Rotation paths and how fast each direction turns (degrees each step):
Each turn is a multiple of 5 degrees from 10 to 175, or 0.
Each row of a path follows its step; steps can be skipped.
path 1
step 0: [-20 -24 -21   4  -2 -16  -4   3  11  15 -15  15  12  12 -22  13 -28 -23
  15  30 -14 -18  -2  27  10  -3 -22   6  33 -28 -14  -3   3  -8   4  11
  -6   1  11   3 -27  13 -13 -18  20  23   8 -29   8 -11  14]
step 1: [ -4   0   2 -48  19  -3   4  -8  15  19 -21   4   7  16   7  10  -3 -21
   7  31  36  -2 -15  15   3 -13  -8   5 -24   2  -4 -17 -26  31 -20   7
  14 -26 -12 -25  15  15   4  -4 -22  -2  10   1  12  12  12]
step 2: [-19 -12 -13 -21   5 -10  15   8  20  -5   0 -15  -8  17  -5   5 -30  23
   4  -4  -9   5  14  21  -6  -6 -14   1   1  -5   4 -14  -1 -21  12  20
 -11   0  26  12 -14  14  25 -43   9   3 -21  18   8  32  36]
step 3: [ -2 -13  35  -7 -10  18  -9 -31  13 -13   7   4   9   8 -23 -25  10 -12
  -6  24   9 -26  12   1 -11 -23 -13 -12  -7  15 -23 -25   3  -1  11  13
   5 -14 -39 -27 -14   9  12   1   3   4  -9  16  29   7  21]
step 4: [-22   6  13  13  -5 -39   5  -7   1 -18   0  16  10  -9   2  16 -32 -11
 -14 -10 -14   4  25   9   8 -37 -22  -6   3  11  20 -19   5  12  -3  23
   6 -19   8   7 -13   8  23 -15   5  10   9 -45  -2  13  14]
step 5: [-12 -39 -30  -4  22  -7 -21 -12  -6 -15 -17  -2  -3  20  -8 -22 -13 -27
   6  41  -9  -4  -6  20   1 -22 -22  11  17   7 -23 -28  10  -2 -11  -6
   5 -18  -4  -8  17 -10 -11 -12  -4  -2  14   2  23 -19  -2]
step 6: [-25   0 -20 -16 -19 -12  10   9  28  15   0   4  15   5  13  26 -25  11
   9  15  14 -11   0  26  -9 -10   3   6 -10  23  14 -15 -43  -1 -13 -24
  15 -22  -5  -8  -5  12   2  -7   4   7 -17 -29   7   2  37]
step 7: [-17  13  -5 -37   9  -1   9   1  13   0   2 -11  18  34  -5  -6 -11 -20
  -4  23   8  14  -2  -6  -8 -16  -9  -4  20 -13 -25   7  -2 -12  24  24
  -1 -21 -17   7 -13   3  -5 -48  17  20  13  27  20   7   9]
step 8: [ 26  15   3 -13  -2 -14  -7 -12  19   5   9   8   2 -14  -7  -9  -7   6
  10  12  16 -10  18  32 -10 -19  -9 -28 -23 -10   9 -36  14 -17 -33  16
   1  -3 -29 -12  -6  17  26  -9 -12  10  -5 -14  16  22  28]
step 9: [-20 -19   6   9  11   8  10   8  27 -18   7  -4  -4   5 -25  -5   7 -19
 -17  -3 -15   2  25  17   3 -34 -41  14  34  23  23  -3   4   8   6  11
 -13 -26   7 -13   4   7   9 -27   3   4  11   3  16  30  -5]
step 10: [-14 -17 -23   2   0  -4  -8 -26 -18 -31  18  -5  10  -2   5 -14 -20 -18
 -18  36   3 -33   4  20  20 -11  21   9 -14  20 -14 -20   9  11 -15  -3
  13  -5 -16  12   8  28  -2  -4   2   8  -6 -26  22  10  29]
step 11: [-47  -7  -7 -12  -5  -2  25  23   4   8  31   8  14   7  -1   8 -20 -12
  22   4 -13  32 -10  30 -10 -35  -9  11   3  18 -14 -25 -16  -5  14  11
   7 -16  -8 -17 -16 -12   2  -6  -6   4  18 -21   1 -11   5]
[ 3 -4  0  4 -7 -4 10 -2 -4 -1 -3  0  6  4  4  3  6 10  0 -6  7  1  1  7
 -7 -4 -4 -3 -1  1  1 -1  5 -3  4 -4  5  1  5  1 -1  8 -7  0 -2 -2 12 -5
 -7  5  5]
160
[ -8  -2   0 -10   5   0  -3   2  -2   5   1  -3  13  -4  -5  -8  -6   0
  -5  -3   6   5  -3   3  -9  -1   4 -10   2  -4   2  -4  -7   4   0  -3
  -3   4   7   2   1   2  -6   4   1   1  -5   5  -4   2  -1]
70
[ 0 -4  6  4 -3 -5  4  1  0  4  6  2 -9  8  1 -4 -6 -6 -3  4  0  7 -1  1
 -6 -4 -5  1  7 -3 -8 10  1 -3 -1 -5 -5  1  7  2 -2  6 -2  4  2  0  2  8
  8  1 -5]
160
[  3  -7  -6   2  -9  10  -5   3   7   2  -1   1  -2   1  -9   1   0   4
  -1  -5  -3  -3   2   6  -3   4  -3  -4   7  -2   2  -6  -4  -7   7 -10
  -4   2  -2 -10  -2   2   8   2  -2  -3  -1  -1   3  -4  -2]
120
[-7  2 -1  0 -7 -6  7  9  3 -3  9 10  1 -1 -6  0  3  0  3 -6 -1 -1  1  0
  1 11 -4 -1  2 -5 -1 -5  1  2 -4  4 -2 -9  7  5  8 -6  3  1  9 -2  1  1
  0 -1  4]
160
[ -8  -5   4  -3  -3   0  -2   1  -4   0   2   9  -4   2   4  -4  -7   3
  -1   0  -3  -7   2  -1   7   0  -8  -3  -6   0  -3   1   0   2  11   4
  10   4   4  -4   0  -2  -1   2 -13  -5  -6   4  -5   1   0]
40
[  1   3   7   0 -10   1  -4  -1  -3   3   8   0   5   4   4  -9   2  -3
   3   1   3   3  -5  -1   2   5   8   5   5   5  -5  -2   1  -1  10  -2
   7   2   1  -3  -6   2   5  -5  10   7  -4  -5  -3   1   2]
95
path 2
step 0: [ 21  -3  -6 -15  11 -13 -10   2 -19   2  13  20 -16  19  15  22   5  -9
  -4  -2  20 -34   3  32 -24  -4  -9   9  11   0  24  -9  16 -17   8 -15
  11  -6 -14 -14 -21  12  21 -23   7   0   6  -2 -46 -21  21]
step 1: [  7  10   9 -11   3   3 -17   4  14  11   3 -12   0 -13   1 -12  -4   3
   7 -18  25 -24 -18  16 -46  34 -23  -6  29  14 -15  -9 -25 -20   3   7
  10  17  11  -6  16  -4 -17  16   7 -11  28  -1 -20  24  13]
step 2: [-11   3   4 -18  18 -23  -9 -29  15  34  -3   3 -13  -4 -15 -18  12 -17
  -3  -4  -3  17 -10  -9  -5  14  22  -6  21   2  33  -3  10   9 -16  -4
  -1 -12 -19   5  17 -13  22  40  20 -35   6   6   8  25  -4]
step 3: [-22  27 -14   5  14 -23  13 -19 -12  13   1  14 -20   3   9   1   5   4
   0 -14  -6  12 -27   1  17  -7 -25  -4  21 -14  22  15   8 -27  17 -24
 -20 -27 -19  -4 -30  39   6   1   9  -1  11 -11 -19 -11   4]
step 4: [ -3  23 -10  16  15  43 -18 -15  10   6   7  -3   1  20  19  28   1   3
  15 -22  30  -2 -22 -16 -18  -1  -3 -37  17   7 -10 -11 -12  -7  15   2
 -33  18   1  -2 -12   0  -6 -20 -16 -22  24   0  -3  -4  16]
step 5: [-23   0 -18 -13  20  23   0  -6 -10  17  -7   2 -10  36  14  10  10 -21
  24  -1  10 -23   9  26  -2   4   2  -2   9   3  32 -25  13  24 -29  -8
  15  -2 -10 -10  28 -36  10   9  -5  -2  17  23 -11   8  15]
step 6: [ 10 -14  24  -8  12  -6  -1  17 -18  19   0  -7 -18  12  -6  13   2  -8
   9  14 -13  -5 -18  23 -21   8 -18  15   5   3  24   3  10 -19   6 -16
   2  -2  -4 -16  16  57   5  24  14   9  20   9 -38  12  15]
step 7: [ 32 -14   7  -9  12 -10   9 -22   5  10  17   9  11 -23  -6  -6  15   4
   7 -27  38  -5 -12  -6 -47   1  -8  -9  32  14  -3   5   6  -5   1  10
 -16   4 -10  -5   0  21  24   3  -9 -34  26 -17   1  10 -13]
step 8: [-25  29 -27 -37   8  -5   0 -15  -4   6  11   3   6 -11  -4 -31  -4 -12
   9  -7  13 -15  -1 -21   2  23 -12 -14  24 -26  40   6   9  -6  -5 -26
  -7   5  -5 -14 -12 -36   0  12   9 -26  10  -5  -9   1   5]
step 9: [-21  37  12  14   8  -8 -32   0   8  20  -4  16 -29  31  17  20  15 -12
 -13   8  -8   6 -26   0 -23  -2   6  -6  -7  -4  20  14  -7 -29   1 -11
  -4   3 -13  -3 -26   1  -3   5  30  -9   1  12 -25  -6  22]
step 10: [ -5   2  -2   6  15   8  16 -12   5  21  -8   3  -8  25  11  15  27   3
   9 -38  11  -2 -38  27  -1 -21  -8 -11  39  36 -21 -30  -9 -19   5  14
  -8 -15  -6  -4  17 -11  -5   4  -2  -5  23  -2  -1   3   3]
step 11: [  7 -17 -21 -12  29  19  -7 -15 -11  12   0 -21  -4   2  -1  -2 -15  -6
  13  -7  -1 -10  -3   4  25  15  -3 -19   4 -16  32 -43  11  23  12  -3
 -10  -2  -5 -10   9  15   5  36 -10 -22  38   7 -12  17  15]
[  2 -10   6  -2   9  -4  -3  -3  -2  -3  -9  -1  -2  -7   2   1  -5  -1
  -4   1  -5   8   2   3  -2  -3  -6  -1   4   0  -1  -5  -1  -3  -4   0
   1  -7   8   0   4   4   2  10  -1   1   7   2   5   6  -7]
80
[ -3   2  -9   8  -2  -3   8   5  -1   2  -9   2  -5  -9   3  -6   8   1
   6 -10   4  -7  -4  -1   2   2  -8   3  -2  -1  -3   2   0  -4  -9  -4
   8  -2   2   2   3  -1   1   1  -4   5   2   3  -1  -5  -4]
155
[  0  -4   2  -2  -1  -2   8  -9  -7   2   0   8   2   4   1   2   3   6
  -5   6   8  -1   2   5   0  -2  -3   1   7   4  -2   1   4   2  -3   0
   2 -14  -4   1   0 -13   7  -3  -3   1  -8  -3   0   0   0]
145
[  1   3  -1   2  -6  -2  -2  -6  -5  -7   2  -3   1   1  12   1   4   8
   6  -1  -5   8  -3   3   0  -6   4  -7  -4   9   3  -2   5   1   0 -10
   1   4   6   6   1  -5   0   4   2   3   4  -4   0  -5   6]
65
[  7 -15   2   0  -1  -1  -1   2  -2  -6   0  -4   4   6   4  -3   0  -1
   2   2   2 -12   2   1  -4   2   3  -1   4  -1  -3   3   5   9   1  -6
   9  -1  -1  -4   5  10  -1  -2  -5   1   3   6  -1  -1   7]
60
[-5 -1 -3 -2 -2 -3 -5  4 -3 -6 -3  7 -4  2 -9  3 -7  7  0  3 -5  0 -3 -6
  1 -2 -1  5 -2 -1 13 -4  6  7 -4 -1  6 -7 -3  7 -4  3 -1  1  7 -2  0  5
 -8 -5 -2]
120
